In the rows, 128 means zero.
One turn sends every row of this set to another row. A few are shown first. Where does it send the rows asked after them?
J_81: [ 88 111 135 105 124 134 133 127 146 120 119  93 122 118 142 177 133 151
 165 133 110  98 130 122 134 108 141  99 144 103 126 115 149 118 112 171
 144 113 111 116 126 109 132 103  77 135 145 139 160]
J_738: [139 132 122 113 140  92 125  93 117 132 118 100 143 127 135 110 125 140
 134 112 140 125  92 123 113 197 144 132 124 145 136 109 135 122 142  87
  92 150 131 134 135 119 125 109  97 152 116 123 128]
J_552: [154 125 114 108 139 106 145 135 130 112  95 115 156 103 124  81 116 125
 123 127 145 155 132 124 134 156 122 104 113 163 141 138 133 117  99  98
 156 163 125 106 131 136 106 117 139 124 127 159 159]
J_899: [147 137 107 115 130 147 110 117 109 126 111 122 147 124  84 192 117 143
 135 113 130 143 108 127 134 135 167 121 130 128 142 157 126 123 140 116
 155 126 123 143 131 160 115 124 154 158 116  96 108]
J_987: [164 107 122 106 126 127 123 135 110 136 103 126 140 131  84 177 123 147
 119 114 120 151 107 121 127 125 154 110 127 120 147 150 144 108 126 116
 161 137 128 152 125 170 107 124 158 135 109 110 116]
J_334: [103 121 159 108 117 115 135 139 128 147 109 129 114 167 110 141 141 159
 167 121 137 127 126 133 150 146 121 113 148 129 140 180 158 120 133 131
 131 137 135 108 143 132 163 136 138 104 104 145 150]
J_509: [147 125  93 100 143  79 146 120 133 153 109 104 147 123 118 118 100 161
 136 105 140 118 105 150 119 166 145 141 124 136 134 106 134 142 112  86
 125 126 128 136 149 141 150  81 104 150 120 129 118]
J_263: [136 145 139 103 144 120 137 133  74 144 131 131 141 128  97 153 158 130
 130 125 176 140 117 122 104 124 132 150 144  98 153  87 135 125 148 125
 132 146 122 127 144 139 113 120 126 118 107 138 143]
J_8: [ 92 136 117 128 109 131 109 136 119 155 127 133 134 141 130 155 123 158
 168 151 156 134 131 130 158 147 131 139 137 136 130 167 119 126 133 134
 122 144 125 135 159 122 154 143 135  93 133 129 151]
J_479: [108 123 141 112 112 173 112 128 120 102 140 135 135 111 150 103 138 143
 187 136 121 100 127 144 136  92 160 111 114 123  87 137 138 130 111 117
 151 145 138 139 144 115 127 127 115 135 137 114 167]
J_563: [115 136  94 119 140 122 116 118 120 139 118 100 140 137 114 168 139 155
 130 125 146 139 133 133 114  97 143 120 137  96 170  83 120 122 128  93
 153 117 123 127 128 103 133 110 163 124 124 114 170]
J_455: [132 159 114 109 137 116 132 107 125  98 121 113 123 145 128  82 111 128
 119 142 116 143 151 107 139 154 138 117 138 151 117 132 131 131 137  87
 127 156 133 100  96 135 100 113 117 156 126 144 153]
J_851: [128 182  87 131 123 114 171 134 132 102 143 113 115 123 116 119 147 133
 133 133 122 124 122 137 115 107 129  76 125 153 103 135 130 142 101 187
 119 126 126 134 138 142 134 135  89 143 135 104 142]
J_566: [139 139 111 109 131  85 145 112 122 149 112 107 158 132 121  86  92 139
 109 106 117 155 135 146 140 108 150 124 121 153 134 144 115 155 142 123
 128 149 149 139 116 137 109 108 125 139 126 168 127]
J_73: [117 145 141 109 165 109 121  93 134 107 128 120 125 109 127  92 123 107
 131 110 115 112 131 123 116  96 139 116 119 125 108 100 126 102 149 170
 114 123 123  87 119  94 165 101 140 125 135  99 143]
J_313: [103 100 139 105 138 132 131 152 146 122 138  85 106 134 148 154 139 125
 145 114 100 108 133 121 111 128 120 104 121 122 106 110 157 109  97 173
 156 110 132 110 122 157 134 116  94 141 155 112 144]
J_525: [129 159 107 140 142 122 121 125 118 135 147  77 137 139  97 153 185 118
 107  99 141 126 117 137  87 144 126 126 121 123 134 117 149 125 150 113
 144 137 127 146 113 127 128 148 157 126 117 125 155]
J_894: [ 94 142 133 144 130 126  97 168 128 125 152  83 142  96 129 158 147 134
 124 120 111 111 124 119 123 111 138 104 120 134 134 126 122 122 109 186
 113 118 109 152 157 126 135 133  97 148 138 120 134]
J_14: [109 140 115 128 145 100 147 139 139 104 145 117 137  78 126  94 142 138
 140 136 121 109 136 146 119 114 113 100  84 142  81 108 142 115 117 142
 146 141 113 117 131 108 150 100 147 106 158  94 150]
J_92: [103 144 143  81 146 115 139 116 116  83 136 131 125 102 139  84 140 144
 144 155 118 113 127 122 135 132 131 109 114 128  94 107 128 104 136 157
 134 134 116 103 147  96 151  85 139 111 136 107 146]
J_921: [147 127 163 104 127 158 113 143 129 112 129 116 143 114 102  95 152 134
 158  96 120  82 122 143 127  86 149 117 128 125  94 159 153 127 109 144
 140 126 122 134 149 130 156 127 134 144  97 154 150]
J_806: [111 112 180 108 138 122 118 177 122 108 143  84 132 118 127 153 152 145
 146 107 116 118 127 113 122 132 114  87 115 138 116 117 134 116  97 175
 127 104 111 132 158 153 137 113 111 147 131 129 125]
J_786: [125 139 134 122 142  74 142 113 119 131 133 107 145 109 106 102 121 131
 142 120 119 105 124 133 130  80 145 130 129 114  71 105 116 122 127 179
 109 138 112 125 134  95 159 107 138 113 122 123 143]
J_40: [139 129 116 111 121 147 118 107 108 129 116 134 134 128  98 183 124 155
 119 134 116 142 114 123 132 132 159 115 124 129 145 152 146 120 167 112
 143 141 130 158 105 155  88 117 139 142 125 106 113]
J_200: [136 143 118 116 143 119 135  74 126 127  89  90 165 127 122 109 100 117
 157  98 145 139 126 129 144 145 149 126 131 161 119 144 108 139 135 116
 126 146 133  91 113 108 110 117 133 163 126 148 147]
J_719: [135 145 111  94 134 133 162 111 123 107 133 129 104 138 147 106 125 139
 123 144 117 140 133 114 117 107 118  80 119 155 115 106 125 117 116 194
 110 118 142 120 127 152 116 111  99 135 147  98 139]
J_855: [ 90 132 151 123 139 137 124 139 125 135 131 118 135  88 131 163 137 133
 137 118 124 108 126 129 121  95 139 109 126 118 161 122 152 125 140 193
 116 124 117 123 135 121 121 110  64 140 146 134 132]
J_21: [150 131 130 117 132 177  83 129 130 126 146 126 141 106 126 102 119 124
 135 121 122  94 144 126 123  70 151 147 122 126  87 128 125 123 121 149
 122 122 121 147 133 138 146 127 126 136 128 138 148]
J_918: [158 137 129 110 132 109 179 111 126 129 110 125 133 113 112 122 129 143
 130 117 136 132 122 129 117  78 114  72 123 150 128 117 133 127 112 208
  98 121 122 129 128 137 121 111  98 125 128 138 141]
J_529: [101 140 106  80 146 139 147 121 101 145 132 108 126 153 128 137 161 141
 128 113 138 133 114 159 105 141 134 141 119 112 158 110 151 130 154 122
 177 128 169 113 137 141 124 104 147 137 132  97 137]
J_218: [ 97 127 132 155 131 128 119 135 143 169 125 141 109 144 121 152 116 142
 154 115 143 134 155 142 132 113 104 118 113 144 147 150 163 128 149 114
 120 139 140  99 104 147 141 137 127 112 151 102 148]
J_861: [142 128 107 114 146  87 123  95 139 146 120  85 146 134 129 120 108 152
 124  91 127 121 108 142 110 172 142 128 115 151 132 106 130 137 141  85
 100 121 134 144 124 129 143  93 114 156 124 125 119]
J_807: [142 132  94 109 142  79 142 129 142 135 107 117 133 113 122 104 119 145
 119 110 134 123 102 143 105 167 146 119 126 128 167 110 157 124 110  70
 131 142 129 126 142 131 148  95  94 140 114 126 136]
J_526: [136 140 126 111 128 126 168 116 134  90 110 109 136 108 128 125 149 155
 154 125 138 135 116 127 126 120 108  41 107 168 124 127 122 119  93 179
 119 114 116 122 148 118 127 113 125 132 134 112 154]
J_182: [115 157 152 116 147  74 163 138 124 106 147 124 138  96 104  93 152 124
 145 101 124 110 121 158 112 102 133 100 103 127  86 127 147 139 137 160
 137 140 119 121 137 115 168 105 126 107 127 123 129]
J_440: [137 162  96 110 132 126 153  89 143  94 113 102 123 136 128 138 127 129
 154 119 130 127 119 119 122 104 144  71 145 141 113 125 105 128 101 191
 117 101 117 114 136 113 153 125 107 141 125 115 155]
J_662: [133 110 156 128 126 158 124 149 133 127 136 128 130 107 120  89 144 140
 155 104 108  92 138 151 119  67 129 104  98 134  95 136 173 124 109 122
 143 143 142 127 119 141 123 124 127 148 133 116 158]
J_839: [148 114 116 117 119 145 131 104 116 124  97 127 142 117  94 194 133 141
 149 125 134 139 100 123 128 148 155 107 125 124 138 155 154 109 140 107
 164 152 121 139 110 145  91 131 141 136 123 106 134]
J_926: [136 176  94 126 141  96 143 144 131 108 120 114 155 115 104 100 102 126
 139 106 144 149 146 149 134 132 150 113 126 155 125 145 113 167 105  88
 158 138 122 113 137 148 135 112 123 152 125 148 132]
J_765: [122 126 108 146 127 133 104 154 138 174 127 116 117 152 107 147 111 145
 143 135 144 122 153 120 145 134 105 156 135 143 111 150 133 113 113 135
 119 131 124 109 133 156 158 145 151 118 137 111 147]
J_335: [142 134 105 131 140  88 128 116 130 130 112 112 134 108 122 113 119 151
 129 129 143 123 110 120 112 175 136 122 127 136 147  92 146 117 115  61
 102 152 113 124 130 118 124 103  93 150 120 116 146]
J_463: [112 138 161 119 142 135 101 141 134 142 127 142 118 146 117 142 128 142
 133 106 147 143 146 131 132 137 109 109 117 151 171 163 149 122 162 131
 113 115 128 114 134 151 168 129 145 102 123 139 126]
J_44: [151 130 111 119 123 132 130 132 113 117 116 134 120 139  81 185 128 140
 136 127 120 142 118 119 124 134 159 111 136 112 126 147 157 122 129  93
 167 144 123 137 107 174 103 131 134 144 116  99 124]
J_464: [124 128 133 105 133 129 148 127  95 144 131  82 150 141  94 163 165 186
 145 128 151 119 128 141 125 144 102 127 115 131 112  99 138 137 140 106
 142 126 123 136 128 131 107  95 173 141 124 126 150]
J_121: [129 119 166  99 137 184  90 108 129 102 131 147 144 100 151 104 128 123
 159 106 130 110 133 137 119  80 152 100 101 132 128 130 137 120 144 132
 133 120 131 136 132 120 140 116 122 123 133 137 151]

J_719 -> J_918
J_92 -> J_786
Where do these go?
J_263 -> J_464
J_807 -> J_738
J_566 -> J_552
J_44 -> J_40
J_8 -> J_765
J_662 -> J_121
J_313 -> J_855

